In the rows, 128 means zero.
Rotation paths and how fast each direction turns (degrees per step)
Each turn is a multiple of 5 degrees from 10 to 175, or 0.
Each row of a path follows its step; steps can be skipped.
Path 1:
step 0: [125 135 134 129 130 138 132 121 126 136 126 133 113 131 129 125 120 140
 116 136 125 135 130 132 125 131 144 127 140 125 127 125 129]
step 1: [139 133 130 122 124 136 134 122 121 133 132 140 118 124 116 126 127 124
 126 136 122 130 128 127 136 128 141 136 134 130 142 123 133]
step 2: [132 131 132 130 127 134 132 128 121 128 124 136 111 135 119 131 134 124
 130 127 132 144 137 138 138 138 131 125 140 128 131 125 130]
step 3: [133 129 124 138 112 131 129 115 122 131 130 132 120 117 120 135 122 130
 130 131 127 137 140 132 129 131 137 122 135 126 125 130 136]
step 4: [127 127 123 130 115 133 134 131 122 137 134 138 123 132 118 130 119 116
 139 120 121 133 130 134 137 125 133 122 131 118 128 120 135]
step 5: [124 129 139 135 125 132 129 129 124 133 125 137 124 136 126 137 110 126
 123 129 124 132 139 130 132 130 136 119 136 114 119 126 126]
step 6: [135 132 132 130 119 127 133 123 129 133 136 140 132 130 123 123 115 125
 126 133 119 119 142 121 139 128 138 134 138 124 129 124 129]
step 7: [131 134 130 130 125 127 133 133 132 125 124 132 119 148 127 117 123 127
 132 129 124 133 135 129 143 128 140 128 141 130 125 120 127]
step 8: [132 141 128 137 121 131 128 116 125 131 125 131 118 130 133 124 122 137
 120 134 122 136 131 124 138 127 146 122 131 133 124 130 130]
step 9: [133 131 124 122 119 135 130 127 125 135 132 140 115 126 128 124 133 127
 129 126 115 130 124 134 148 124 142 129 128 129 129 124 128]
Directions:
[128 130 129 126 129 127 130 127 126 125 125 127 125 130 127 126 130 127
 128 131 127 130 132 122 126 128 128 132 125 131 128 125 130] | 60
[125 128 128 125 129 127 130 131 128 132 130 129 126 130 128 124 132 128
 128 121 127 127 129 128 131 129 125 129 129 128 128 129 130] | 145
Path 2:
step 0: [124 132 130 136 132 131 120 120 118 132 120 137 129 121 131 116 124 124
 131 132 122 127 113 122 129 122 123 138 127 119 137 127 124]
step 1: [131 136 125 135 117 119 122 121 124 128 123 129 134 130 133 141 137 128
 132 130 141 118 128 124 127 130 138 130 132 119 130 121 120]
step 2: [138 132 138 115 129 119 128 129 129 144 135 121 128 125 134 127 133 123
 128 127 127 125 129 126 131 142 130 138 123 136 125 120 132]
step 3: [134 133 130 137 124 140 125 136 118 138 125 135 129 128 128 114 130 131
 129 134 121 129 114 119 138 129 117 131 130 129 127 127 125]
step 4: [129 135 117 135 120 123 121 116 121 114 128 132 141 126 132 132 133 133
 130 129 132 123 130 122 131 131 124 139 134 116 122 127 128]
step 5: [137 130 131 125 131 111 130 120 134 138 122 125 134 124 136 128 126 121
 122 127 128 138 125 127 129 133 139 140 121 127 126 121 130]
step 6: [137 131 143 136 127 129 117 131 117 144 129 128 124 123 125 122 126 130
 128 128 124 122 122 118 134 120 127 130 125 127 138 129 124]
step 7: [127 143 127 132 122 137 121 122 125 123 128 136 132 126 129 139 135 123
 133 134 132 114 130 124 136 137 120 133 131 125 127 119 129]
step 8: [131 128 127 125 122 120 132 129 126 131 133 121 139 131 130 128 135 122
 126 128 126 136 117 131 135 144 136 139 127 127 118 120 136]
step 9: [135 130 137 125 127 123 127 124 118 134 123 136 131 123 129 115 128 143
 129 126 117 133 118 115 135 124 129 136 125 130 135 134 128]
Directions:
[132 129 130 125 126 128 128 127 128 130 126 124 128 127 126 126 130 132
 127 129 131 132 133 127 128 128 127 126 125 131 132 127 127] | 100
[127 128 129 128 130 129 131 129 130 126 125 126 129 128 132 130 131 126
 130 125 131 125 133 124 130 127 127 131 125 127 125 130 130] | 125
[128 129 126 127 129 129 130 127 127 131 133 129 131 126 129 127 127 124
 129 126 127 131 130 128 125 127 132 126 125 131 124 124 131] | 120
[127 129 130 129 123 132 124 124 132 125 131 131 130 131 130 127 131 126
 128 129 130 130 130 128 126 128 128 128 130 127 129 129 126] | 115
[129 128 133 130 130 128 130 122 125 131 128 126 126 130 127 130 127 124
 132 128 131 125 128 131 128 128 129 126 129 127 130 128 127] | 70
Path 3:
step 0: [124 127 131 138 121 131 118 131 129 127 130 134 120 138 125 132 122 132
 130 136 140 121 133 129 122 135 132 133 130 138 120 127 118]
step 1: [122 125 134 120 140 139 131 124 130 120 121 133 132 133 141 135 126 128
 124 130 132 129 131 130 127 115 122 133 124 124 133 139 129]
step 2: [128 131 140 139 120 125 125 123 123 128 123 127 122 131 127 129 137 131
 120 130 123 118 132 136 142 123 124 125 129 135 121 119 125]
step 3: [127 122 119 137 123 133 119 140 137 119 125 129 134 128 127 136 126 125
 117 134 132 123 130 129 122 127 124 126 116 123 131 135 123]
step 4: [123 130 137 128 134 140 123 123 128 137 126 127 129 123 137 133 129 138
 120 128 126 124 139 123 131 135 119 131 142 129 126 130 126]
step 5: [119 134 127 132 122 130 124 126 127 125 122 125 128 130 127 128 124 132
 125 132 139 124 111 140 134 119 124 117 127 125 120 136 127]
step 6: [132 127 129 133 133 132 126 134 131 119 127 124 142 120 131 118 134 138
 112 135 114 129 133 128 127 126 126 131 126 128 126 126 128]
step 7: [130 134 133 135 115 130 119 129 133 132 132 117 126 138 128 134 120 135
 125 132 133 137 128 132 127 137 126 126 138 127 128 128 117]
step 8: [132 131 129 130 136 137 138 130 126 122 124 135 140 125 132 132 115 135
 118 123 131 128 122 129 128 121 132 123 135 122 131 138 134]
step 9: [126 136 130 141 133 129 131 127 123 131 132 121 128 130 124 122 131 137
 128 137 128 129 134 132 126 119 126 125 135 138 118 113 124]
Directions:
[126 125 129 129 129 128 125 127 125 129 123 129 126 126 130 126 127 128
 128 126 126 130 127 126 124 128 131 123 127 127 131 125 124] | 0
Path 4:
step 0: [133 125 128 120 131 128 137 137 142 121 130 134 128 121 124 126 133 138
 119 124 124 133 131 134 133 132 134 130 138 121 142 130 130]
step 1: [126 121 136 126 127 136 124 132 126 115 136 136 129 121 139 128 134 137
 130 127 139 125 124 130 125 124 118 130 138 119 125 127 126]
step 2: [122 124 124 131 129 118 126 123 129 120 134 121 126 136 137 124 134 122
 124 127 143 130 114 128 123 122 135 136 131 130 118 125 129]
step 3: [135 136 128 120 124 120 127 123 134 129 133 119 116 116 122 129 126 128
 116 135 125 127 116 132 128 130 137 137 124 134 127 128 127]
step 4: [128 134 127 123 123 138 127 136 120 121 122 128 114 117 118 127 118 138
 136 128 122 130 128 131 130 125 128 137 132 126 121 124 127]
step 5: [122 132 120 120 127 133 137 133 130 114 120 124 133 134 128 123 124 121
 134 119 128 138 126 132 128 120 130 123 131 115 125 133 134]
step 6: [127 132 122 121 138 132 135 121 133 123 141 127 140 117 129 128 128 122
 120 123 134 127 124 129 129 127 129 127 135 126 141 136 127]
step 7: [125 128 133 131 131 126 128 127 130 125 136 136 127 123 122 127 137 141
 124 133 137 132 127 120 133 119 128 140 143 131 134 123 124]
step 8: [125 125 131 122 122 109 123 132 127 120 121 127 123 127 133 129 143 137
 129 132 131 131 120 135 124 119 123 131 128 122 123 128 133]
step 9: [131 125 119 124 129 116 124 132 116 121 133 123 118 122 133 132 119 117
 123 123 128 120 120 137 126 133 130 133 130 124 123 132 127]
Directions:
[132 123 126 126 130 132 131 128 128 126 130 129 127 133 129 126 125 128
 128 131 130 128 126 127 128 126 125 129 125 126 130 131 126] | 80
[128 131 125 128 130 126 130 129 129 128 124 125 129 131 133 128 131 129
 125 127 126 129 129 130 125 128 131 129 126 129 127 133 124] | 120
[125 126 127 131 125 126 127 123 127 128 131 124 131 127 130 127 122 127
 126 128 129 131 129 126 125 127 130 126 128 126 130 127 124] | 95
[126 123 129 128 130 127 127 127 127 127 127 133 132 127 130 131 130 131
 126 125 128 130 128 128 131 125 129 126 129 129 133 130 130] | 55
Path 5:
step 0: [128 127 133 120 125 118 130 124 126 128 130 125 123 133 126 138 135 140
 127 126 115 126 126 133 127 129 120 114 131 143 130 128 125]
step 1: [131 128 130 133 141 129 139 124 121 140 123 129 130 123 139 137 134 129
 141 132 139 128 130 126 126 136 128 128 132 128 124 128 128]
step 2: [130 118 131 132 130 127 129 128 126 124 127 119 116 132 121 136 133 121
 121 131 126 120 128 131 127 126 121 113 129 130 129 143 138]
step 3: [127 132 143 127 131 128 134 135 122 139 120 118 121 133 126 126 140 134
 137 126 129 129 128 126 125 130 131 140 136 126 134 130 127]
step 4: [129 124 128 140 124 131 133 130 130 121 130 124 116 124 127 149 130 124
 131 133 123 134 131 123 135 119 132 120 134 129 127 126 125]
step 5: [116 122 130 125 125 124 140 125 125 133 117 119 126 127 133 125 131 129
 123 122 121 128 134 125 116 136 128 131 139 139 125 127 127]
step 6: [127 120 137 123 135 136 136 127 121 124 133 128 131 133 134 138 135 129
 135 133 128 124 124 123 135 118 129 118 128 137 133 118 132]
step 7: [124 128 120 135 137 127 140 130 120 130 125 119 116 116 135 126 134 133
 118 131 133 121 131 139 128 127 123 133 132 129 124 130 130]
step 8: [125 123 129 122 126 125 124 128 121 131 130 123 111 135 121 126 135 133
 141 134 129 131 126 119 119 120 121 119 127 135 135 126 131]
step 9: [128 131 138 131 131 121 134 123 125 141 122 122 124 115 136 138 130 139
 126 129 123 125 138 125 138 124 127 125 133 119 129 129 120]
Directions:
[129 131 123 134 131 129 131 129 129 126 129 129 128 125 129 128 129 127
 129 127 130 127 127 124 131 129 128 126 128 128 128 130 124] | 130
[127 126 123 130 126 132 126 126 131 130 130 126 126 128 128 130 128 125
 123 131 129 128 130 132 126 129 127 128 131 128 126 130 129] | 135
Path 6:
step 0: [125 129 129 126 123 137 119 134 130 116 117 122 125 124 131 139 126 136
 133 131 131 129 133 134 129 125 132 124 138 130 124 125 123]
step 1: [126 119 129 127 130 120 117 123 129 131 118 127 127 121 136 130 134 134
 137 134 136 132 132 120 130 125 131 137 126 121 131 135 127]
step 2: [132 124 125 136 133 131 123 119 124 123 132 126 133 125 127 126 137 128
 125 122 136 130 128 120 120 128 116 135 137 130 129 124 116]
step 3: [120 132 133 122 126 130 139 131 125 134 127 129 133 125 118 132 134 128
 126 133 131 138 130 122 125 125 120 124 130 119 128 117 120]
step 4: [127 132 137 126 125 119 130 134 135 120 132 119 143 127 125 135 123 128
 140 127 124 128 122 128 134 126 126 132 137 125 121 127 127]
step 5: [129 129 139 127 135 135 128 123 134 117 126 128 128 137 134 123 134 131
 137 127 124 133 130 118 138 126 136 124 133 122 131 130 128]
step 6: [129 130 131 131 124 138 125 131 122 128 117 129 134 128 134 123 139 113
 133 124 131 129 137 125 129 133 131 137 129 133 120 129 125]
step 7: [122 121 123 126 115 122 127 131 132 127 127 128 126 131 122 125 132 120
 123 129 134 141 128 120 131 122 123 126 134 136 128 136 120]
step 8: [119 131 132 140 118 135 123 126 129 124 129 123 131 116 127 129 123 136
 123 132 129 138 118 126 135 132 124 125 131 126 124 126 125]
step 9: [125 131 136 131 123 120 129 127 127 119 120 136 131 127 131 137 137 136
 125 128 123 131 125 119 126 133 132 138 130 122 137 125 135]
Directions:
[128 133 125 129 130 127 129 128 126 126 124 128 127 127 126 130 129 125
 128 130 130 131 127 129 127 130 131 128 124 122 123 128 129] | 135
[128 131 126 128 129 129 124 123 128 131 127 133 129 133 130 128 130 126
 129 130 131 122 127 125 126 127 130 130 130 128 128 129 128] | 85
Path 7:
step 0: [128 138 123 128 123 125 136 123 136 117 133 129 119 134 133 120 128 125
 120 134 116 128 129 124 123 125 117 129 119 118 124 122 120]
step 1: [138 129 128 127 133 134 145 123 128 127 122 129 125 135 136 127 140 129
 126 134 131 134 130 130 119 139 128 127 123 133 139 130 136]
step 2: [119 135 127 115 125 133 132 129 127 133 121 133 127 132 133 128 114 133
 136 140 128 126 123 128 123 129 135 136 140 124 139 128 130]
step 3: [130 128 129 123 127 123 131 124 142 123 125 127 122 129 115 121 127 122
 118 144 127 119 126 135 129 127 129 140 128 124 119 127 125]
step 4: [137 135 128 116 129 141 135 128 132 124 126 129 126 125 139 127 132 131
 122 133 128 128 130 135 118 129 122 119 116 129 115 126 123]
step 5: [130 137 125 124 130 126 138 125 132 124 125 133 133 133 130 119 123 135
 138 133 126 140 113 123 125 135 123 125 123 120 137 132 131]
step 6: [127 124 129 126 127 121 135 130 135 124 127 126 122 134 131 136 127 128
 122 142 130 123 129 122 118 136 132 144 128 124 139 116 128]
step 7: [135 133 125 118 131 138 129 121 131 131 125 137 118 136 133 116 134 129
 129 139 124 115 135 132 122 118 131 132 132 134 124 128 128]
step 8: [135 139 130 118 124 134 141 127 132 130 125 125 125 126 126 121 116 121
 121 132 128 137 125 140 125 130 118 125 130 120 129 139 130]
step 9: [117 133 133 123 127 131 139 127 131 119 118 128 133 130 126 133 131 130
 131 140 130 128 124 126 124 146 130 128 121 124 122 121 124]
Directions:
[127 133 126 126 126 126 131 129 125 127 130 124 128 130 129 128 130 128
 128 126 126 129 129 128 130 132 127 124 124 128 126 131 130] | 90
[127 130 128 131 123 125 128 128 129 128 129 127 128 128 124 127 124 127
 130 126 126 131 128 127 124 130 126 133 130 124 126 129 126] | 125
Path 8:
step 0: [125 136 134 131 129 126 131 124 130 137 127 124 126 122 125 124 118 134
 130 127 135 128 124 138 135 114 130 128 114 131 125 127 124]
step 1: [130 123 138 132 126 124 130 128 131 127 134 130 128 120 139 125 127 134
 131 124 126 121 127 130 135 121 143 115 131 131 121 133 135]
step 2: [123 130 115 129 129 126 131 131 116 138 134 131 126 121 118 132 127 130
 128 128 129 121 125 126 130 120 140 116 128 129 124 127 122]
step 3: [124 122 128 133 136 128 132 128 126 133 124 127 131 123 124 125 136 120
 128 129 127 125 142 128 130 112 130 123 134 136 135 139 128]
step 4: [128 121 131 136 138 120 117 130 122 138 120 121 129 116 120 132 122 131
 127 126 129 125 136 127 122 127 131 130 130 124 120 127 127]
step 5: [128 124 138 133 122 130 129 135 123 134 119 129 141 121 123 127 128 127
 140 134 132 127 132 127 132 126 122 119 127 135 126 120 131]
step 6: [124 121 127 133 135 130 130 128 125 129 125 123 130 129 130 134 120 137
 133 120 135 137 132 123 144 119 125 121 125 122 124 122 126]
step 7: [123 130 136 126 140 121 131 135 127 132 134 131 136 127 128 128 138 127
 135 127 136 136 121 131 134 122 131 125 136 130 116 127 133]
step 8: [138 138 128 129 132 117 134 124 124 134 131 129 137 122 128 129 126 130
 123 132 121 134 133 131 134 114 131 126 129 120 126 122 120]
step 9: [126 130 139 132 132 115 132 129 130 126 136 119 127 120 119 118 124 129
 122 130 129 127 130 127 137 121 129 125 123 140 127 131 131]
Directions:
[126 125 131 126 128 124 123 131 129 128 131 128 127 128 129 128 129 130
 127 127 131 129 127 124 125 131 133 129 130 128 126 128 129] | 130
Path 9:
step 0: [125 132 126 117 120 129 135 134 116 120 129 135 136 133 121 125 126 123
 123 127 120 132 116 129 136 124 126 136 125 123 123 134 123]
step 1: [124 134 120 120 128 128 123 128 134 121 129 133 129 129 131 131 124 128
 119 123 110 126 121 128 130 146 135 132 124 128 130 134 127]
step 2: [129 123 120 125 124 129 132 137 124 114 129 128 127 138 125 119 126 135
 138 127 110 128 127 122 124 131 127 132 123 127 133 124 133]
step 3: [126 132 128 119 117 117 127 124 129 120 119 129 123 129 115 131 124 131
 130 128 120 137 128 119 132 137 126 130 125 122 121 117 124]
step 4: [125 125 125 128 131 124 135 136 133 125 122 136 129 128 118 132 119 136
 133 116 121 130 121 128 135 133 124 123 116 129 119 136 136]
step 5: [124 128 133 123 124 121 129 135 128 134 131 122 138 136 122 126 127 139
 122 122 116 133 135 120 133 132 134 121 124 119 131 130 135]
step 6: [128 135 122 133 132 114 127 129 127 132 135 136 122 122 114 121 126 139
 130 126 119 128 119 123 132 130 127 121 129 126 137 121 131]
step 7: [130 123 132 124 130 114 126 130 128 132 124 129 136 129 124 121 127 138
 134 136 118 125 122 125 129 130 118 122 132 120 117 137 124]
step 8: [132 134 135 123 122 121 138 135 140 133 135 132 131 122 124 123 126 138
 116 120 121 121 126 126 128 129 119 133 132 126 125 127 127]
step 9: [123 128 133 125 133 131 125 140 131 137 136 142 137 129 127 125 117 131
 130 134 118 133 121 121 122 128 125 131 126 123 132 126 125]
Directions:
[131 127 125 131 130 128 130 133 126 128 126 132 128 129 129 126 128 128
 130 129 128 130 127 128 129 122 126 130 123 130 130 130 129] | 160
[126 128 128 130 130 126 129 127 122 130 128 125 129 128 127 129 130 128
 125 127 128 130 126 130 135 128 128 124 130 128 131 131 130] | 55
[127 130 123 130 127 130 127 131 130 130 134 127 130 129 132 130 127 130
 129 129 127 130 127 128 127 129 134 127 126 126 132 128 129] | 90
[131 131 127 127 127 123 126 127 130 129 123 127 128 128 132 130 129 128
 122 132 127 130 132 126 130 129 128 130 126 127 129 128 128] | 160
Path 10:
step 0: [121 127 131 122 133 128 124 136 123 126 134 129 126 136 114 122 120 140
 133 136 124 137 129 125 126 129 106 121 132 132 127 132 128]
step 1: [127 129 143 119 117 131 119 119 125 115 132 125 134 127 124 113 128 127
 132 129 123 121 132 133 124 131 130 140 134 124 137 126 131]
step 2: [132 137 131 121 132 134 132 124 120 124 136 124 124 130 132 135 132 134
 123 133 134 134 142 115 121 132 130 127 138 140 132 117 121]
step 3: [116 130 126 124 138 126 124 129 126 111 134 126 130 141 133 133 120 128
 139 120 120 120 125 120 132 130 130 134 135 134 122 136 128]
step 4: [128 123 132 134 134 130 123 122 127 127 135 112 130 131 138 126 127 123
 116 134 128 126 120 120 127 125 138 141 129 119 129 115 135]
step 5: [130 123 123 136 139 121 123 130 123 132 129 115 123 126 128 125 129 127
 129 142 132 130 128 122 136 127 132 121 134 148 123 137 124]
step 6: [119 121 133 134 131 132 122 125 142 119 133 120 131 130 120 136 126 125
 130 131 128 126 118 144 127 125 124 130 134 134 130 132 142]
step 7: [135 132 129 124 119 123 124 122 129 130 125 116 126 132 126 131 135 125
 118 146 133 112 136 127 127 122 123 125 119 130 136 125 134]
step 8: [133 137 126 130 134 135 128 136 130 120 133 133 127 129 113 128 124 134
 126 133 133 124 139 124 126 128 129 118 130 134 118 144 142]
step 9: [133 127 142 128 122 126 133 139 124 114 135 127 126 130 129 128 135 127
 132 118 128 113 126 136 130 122 134 129 128 122 133 121 141]
Directions:
[133 127 127 126 128 129 126 129 127 129 128 130 126 125 127 132 129 128
 124 134 127 130 130 126 130 129 132 132 125 129 129 129 125] | 130
[131 127 126 125 129 128 131 126 130 130 127 124 129 126 129 125 130 128
 126 126 127 129 129 123 126 127 127 125 125 133 128 125 129] | 135
Path 11:
step 0: [125 127 128 122 130 138 126 132 121 123 139 123 131 127 118 121 143 131
 136 135 121 129 124 125 142 134 122 137 143 120 123 135 132]
step 1: [127 129 136 124 125 124 129 136 141 122 129 116 124 140 134 125 129 122
 125 125 145 131 140 122 131 138 132 124 125 127 132 123 113]
step 2: [134 118 129 139 133 135 122 135 118 126 129 127 115 120 134 134 137 126
 121 121 133 135 116 123 133 117 129 131 120 127 118 126 136]
step 3: [131 131 141 120 144 128 135 132 140 122 127 119 132 134 120 121 134 134
 139 139 118 127 125 128 138 129 119 126 129 132 118 133 130]
step 4: [131 124 136 129 122 117 110 123 133 128 118 130 127 135 133 125 132 128
 122 127 143 127 134 129 130 137 135 113 115 121 126 125 128]
step 5: [134 124 121 134 142 121 126 132 113 132 134 131 121 133 145 127 129 127
 127 139 126 131 118 130 128 116 123 132 128 132 124 139 136]
step 6: [125 125 133 133 128 128 123 120 145 124 125 125 129 129 123 113 136 121
 132 136 114 123 136 131 137 141 123 130 137 134 131 138 132]
step 7: [123 128 128 124 116 126 122 128 118 125 123 134 128 141 145 140 136 123
 125 130 135 130 138 123 137 128 142 118 125 130 133 127 126]
step 8: [127 127 123 127 137 132 136 122 119 126 146 120 119 123 138 119 133 118
 126 132 128 129 120 130 131 129 129 140 137 122 120 125 141]
step 9: [128 127 134 123 122 132 137 133 152 129 127 123 133 132 124 128 142 122
 122 124 132 131 142 128 140 131 117 127 130 135 130 133 127]
Directions:
[133 129 127 125 127 128 126 130 129 126 129 128 127 126 126 129 131 127
 134 128 128 127 133 129 126 131 125 126 130 132 127 128 128] | 125
[130 129 129 125 128 126 128 128 131 125 121 126 127 127 128 125 129 126
 121 126 127 128 131 131 126 128 128 130 128 127 130 127 128] | 140
[126 131 129 125 127 133 125 129 128 129 127 130 132 130 127 124 127 131
 128 127 128 130 129 131 132 130 130 129 127 132 125 129 125] | 120
